In the rows, zero is written as 128.
Each path below is one point turned by a fixed rotation once a step. After each direction that follows a path, write how fast that rotation turns it, in deg/step (0 if it stays still).
Each turn is a multiple of 5 degrees from 10 to 175, or 0.
Each row of a path follows its step; steps can be skipped.
Rotation 1:
step 0: [144 124 118 131 129 115 121 123 134 122 128 117 124 123 127 110 139 123
 126 124 116 139 113 128 118 135 119 130 127 123 127 145 135 123 121]
step 1: [141 135 128 107 133 126 120 133 126 131 124 114 124 122 116 127 128 122
 136 120 132 127 114 131 136 121 122 113 119 133 142 120 135 127 116]
step 2: [131 124 121 131 135 117 136 131 114 131 127 107 129 146 127 125 119 120
 136 127 133 116 118 130 131 128 148 117 134 125 135 132 124 127 133]
step 3: [121 114 132 126 128 116 123 126 125 115 121 117 146 132 126 136 135 125
 133 129 115 121 136 123 130 105 127 124 130 112 135 124 121 133 133]
step 4: [116 117 109 136 123 128 123 138 140 134 111 125 123 118 124 118 129 127
 123 122 126 117 139 125 131 131 124 121 142 121 132 114 124 136 132]
step 5: [124 140 129 123 119 124 133 133 134 119 125 121 120 125 119 127 134 116
 104 126 123 108 123 118 127 130 126 133 124 123 108 127 121 130 126]
step 6: [135 135 128 118 125 139 129 126 121 130 123 119 126 120 122 125 129 135
 126 150 136 111 130 126 139 137 111 127 124 114 126 140 136 122 140]
step 7: [118 133 125 124 142 142 142 116 121 122 120 126 130 122 137 133 109 122
 124 124 136 122 119 119 121 123 118 125 140 123 131 141 138 127 120]
step 8: [131 119 134 125 112 135 135 120 126 122 132 125 126 127 125 129 120 139
 134 112 109 131 123 121 141 126 130 127 147 130 125 143 139 133 132]
step 9: [123 111 130 135 126 121 123 117 126 117 119 137 118 136 115 118 121 141
 131 122 133 128 121 120 143 127 119 127 124 130 123 123 128 122 108]
step 10: [129 130 134 140 132 124 130 116 127 124 121 106 136 131 119 123 143 138
 125 113 137 128 122 119 121 145 125 124 124 144 125 123 130 131 129]
step 11: [122 127 138 115 141 126 119 117 123 128 130 115 122 118 116 132 125 133
 119 123 129 128 140 134 130 126 133 111 119 137 132 135 109 118 136]
Directions:
[126 130 130 129 122 125 126 125 120 126 127 127 128 128 128 126 128 125
 133 132 134 126 127 129 127 128 129 128 126 129 123 124 131 128 130]  95
[130 127 125 127 124 129 129 126 125 126 131 128 125 130 129 125 129 130
 132 126 128 127 124 125 126 125 125 129 127 133 135 133 125 130 124]  45
Rotation 2:
step 0: [109 128 127 121 135 134 132 131 125 123 138 127 118 134 127 132 134 127
 130 134 134 113 126 132 140 107 118 120  99 125 136 130 128 124 122]
step 1: [126 128 131 134 129 119 122 117 129 109 144 136 126 127 145 126 128 133
 126 128 131 106 132 115 126 121 119 126 124 144 126 147 123 129 119]
step 2: [133 126 129 152 122 119 120 131 118 126 128 124 138 123 126 121 121 127
 140 135 123 124 125 130 144 117 131 118 111 125 125 148 129 135 118]
step 3: [117 113 130 132 135 135 136 122 130 128 126 115 135 113 135 129 135 141
 136 119 123 131 113 121 128 118 118 124 110 133 112 140 136 119 124]
step 4: [113 133 141 131 124 140 127 135 128 104 133 130 124 121 142 119 134 121
 135 134 126 131 127 138 123 119 126 125 128 121 125 147 147 124 122]
step 5: [118 146 117 126 137 125 124 126 132 122 128 128 126 132 141 125 136 131
 136 118 141 123 132 133 136 130 125 105 104 119 128 142 128 128 122]
step 6: [112 120 134 141 122 129 129 130 128 116 139 135 132 128 143 130 135 129
 134 127 123 121 120 123 144 139 132 115 117 151 132 131 119 125 117]
step 7: [125 132 139 140 144 128 123 136 125 127 130 125 121 133 131 140 130 128
 124 141 122 118 112 136 140 108 126 128 110 136 127 143 132 135 124]
step 8: [125 128 129 122 137 126 135 124 128 117 137 123 124 109 133 120 130 134
 126 125 125 124 121 115 136 120 117 121 126 129 119 162 117 134 131]
step 9: [111 127 125 135 113 123 133 137 113 121 124 140 133 121 127 120 126 135
 130 127 121 122 132 134 139 118 128 111 124 124 119 145 146 125 118]
step 10: [123 128 132 129 139 119 124 131 123 124 137 121 133 125 142 124 136 132
 127 108 136 138 127 133 133 117 117 121 107 137 123 132 139 111 116]
step 11: [107 137 131 127 125 130 120 125 123 117 138 121 127 114 145 125 134 118
 143 134 119 128 128 136 127 122 134 130 120 142 137 141 122 129 114]
Directions:
[128 123 125 128 125 129 134 124 125 130 125 133 132 129 125 126 129 130
 131 126 127 129 126 130 133 132 131 125 125 126 127 127 125 129 127]  110
[126 132 123 127 133 125 128 125 126 131 125 129 130 131 128 136 127 131
 127 130 129 129 126 126 126 125 128 127 124 123 128 127 132 129 127]  155
[131 127 133 131 126 127 127 128 126 127 127 135 130 132 132 128 129 128
 125 129 127 125 127 133 125 127 133 129 132 127 126 129 135 131 126]  140
[131 124 128 127 130 130 122 129 131 130 125 130 130 132 127 130 123 129
 130 129 124 125 126 125 131 126 129 131 130 127 128 134 123 126 126]  65
[129 131 128 131 130 126 125 125 128 126 131 129 133 128 129 130 131 128
 130 131 127 124 133 128 132 129 129 134 124 132 127 123 124 131 129]  70
Rotation 3:
step 0: [127 152 136 134 132 123 120 128 123 137 133 114 138 129 138 129 122 130
 137 113 132 132 128 124 120 124 135 132 138 112 126 119 128 136 127]
step 1: [129 129 139 135 114 128 126 136 124 133 124 127 140 136 126 125 134 141
 122 131 122 124 126 121 136 129 130 133 116 123 136 147 143 124 145]
step 2: [114 139 135 130 125 146 113 133 126 124 107 133 126 132 127 125 138 123
 123 127 126 130 131 128 124 118 118 132 130 133 114 126 132 134 112]
step 3: [137 121 132 146 115 133 131 122 131 121 137 119 128 108 117 132 131 119
 125 134 132 126 118 129 115 130 116 131 122 120 121 131 129 123 132]
step 4: [127 128 120 118 118 141 129 127 132 126 123 120 130 116 120 118 129 131
 142 126 141 133 139 117 150 126 126 131 139 120 132 116 127 130 126]
step 5: [125 131 128 130 125 111 127 130 124 132 134 137 135 126 117 125 132 123
 130 120 145 140 129 135 119 129 135 128 114 119 135 132 137 151 127]
step 6: [133 123 126 121 123 131 116 128 140 131 116 106 134 148 136 123 131 127
 128 125 127 132 124 123 130 127 136 116 115 112 117 132 129 125 129]
step 7: [139 129 142 119 109 125 123 133 117 119 129 131 136 121 135 139 132 118
 118 124 116 138 133 120 123 122 128 127 132 136 129 133 141 130 118]
step 8: [124 127 137 133 133 122 135 124 137 136 126 122 122 128 121 133 144 118
 132 123 132 124 119 107 135 114 117 139 127 129 113 123 130 124 133]
step 9: [136 131 132 127 112 131 142 137 130 133 121 127 121 120 118 132 127 143
 140 130 135 134 135 125 122 148 120 132 120 131 127 126 130 126 113]
step 10: [123 147 122 130 126 117 127 115 128 121 122 129 134 124 120 128 132 125
 124 122 130 142 144 130 130 124 128 125 115 118 123 117 111 125 140]
step 11: [131 127 137 129 118 127 132 124 126 129 134 119 137 132 116 122 121 138
 144 116 121 128 131 143 126 120 142 119 131 125 115 135 147 128 130]
Directions:
[125 131 128 125 125 131 128 127 124 126 125 125 125 132 125 132 131 129
 131 131 130 132 126 129 129 131 129 125 133 131 134 129 129 126 125]  145
[131 126 123 135 128 127 134 130 126 129 126 126 128 131 126 128 125 128
 130 128 131 130 134 128 127 122 127 124 129 127 132 126 126 130 127]  65
[126 119 129 129 128 127 130 128 131 129 124 123 131 129 126 130 125 132
 129 132 127 129 126 130 131 128 131 131 128 128 126 127 130 125 131]  145
[133 128 124 121 131 128 126 128 130 125 130 126 130 128 123 126 122 127
 128 126 130 130 124 132 128 127 127 125 127 128 130 125 132 132 131]  55
Rotation 4:
step 0: [120 119 135 132 118 122 124 136 126 125 128 120 122 130 145 133 134 118
 128 136 124 139 123 131 132 112 118 131 140 145 135 122 135 133 127]
step 1: [142 131 138 140 130 123 130 119 123 112 119 124 130 129 120 133 131 115
 145 123 122 135 135 128 130 142 133 124 118 126 141 124 124 128 123]
step 2: [129 128 125 124 133 122 129 125 119 124 129 152 135 133 136 128 124 139
 129 120 141 125 135 128 122 123 129 134 116 137 121 109 123 128 141]
step 3: [117 124 135 118 112 121 123 132 136 129 129 127 120 131 130 123 130 136
 137 127 129 133 127 118 144 120 127 133 121 136 132 132 151 131 121]
step 4: [128 121 139 140 139 134 130 128 125 117 114 137 134 125 120 137 130 122
 135 139 124 118 128 130 142 127 126 116 138 123 139 121 132 118 122]
step 5: [135 123 124 135 127 137 133 122 144 120 138 135 128 128 142 127 118 126
 130 115 134 124 135 114 124 121 138 119 121 126 129 117 117 132 136]
step 6: [126 128 123 110 136 137 133 131 130 134 136 126 127 136 139 126 137 133
 130 126 127 136 141 123 145 134 130 147 131 136 132 127 141 121 126]
step 7: [124 135 136 134 123 119 124 136 131 135 132 134 130 124 116 129 128 132
 138 135 129 127 135 131 149 140 128 112 139 111 124 122 128 126 128]
step 8: [124 128 104 122 128 143 126 125 134 118 134 133 126 121 131 131 115 124
 132 127 121 113 121 129 129 123 121 114 121 130 126 127 120 116 138]
step 9: [128 129 121 118 135 130 124 126 145 127 123 127 128 126 144 120 131 120
 112 125 121 140 127 128 132 129 142 140 134 115 125 127 140 128 121]
step 10: [111 130 137 144 131 132 135 129 125 133 134 113 139 130 119 119 120 124
 128 129 129 133 139 141 142 138 126 133 136 124 119 125 122 124 132]
step 11: [119 151 111 125 133 125 123 127 129 126 135 131 129 125 127 138 127 126
 130 118 131 133 118 125 130 128 115 117 127 125 137 133 116 139 142]
Directions:
[129 129 127 124 124 132 127 121 129 131 125 127 129 126 134 130 129 134
 126 123 131 126 126 132 129 127 128 124 127 131 130 127 126 130 129]  120
[133 124 123 126 129 127 129 126 130 130 131 129 129 125 128 127 130 127
 125 125 129 130 129 125 127 123 122 130 125 126 124 127 133 129 131]  115
[125 129 127 126 129 129 125 136 131 126 129 127 126 127 130 132 123 132
 125 129 127 129 131 126 124 125 127 127 124 132 130 128 126 130 133]  125
[123 125 131 133 132 133 131 127 132 126 125 126 131 129 127 126 125 128
 123 127 130 126 123 127 128 123 128 129 130 126 130 129 131 130 125]  70
[130 131 128 130 131 132 127 125 122 127 126 131 124 125 125 127 122 125
 127 126 128 125 133 127 129 130 124 123 128 128 127 128 128 134 128]  115
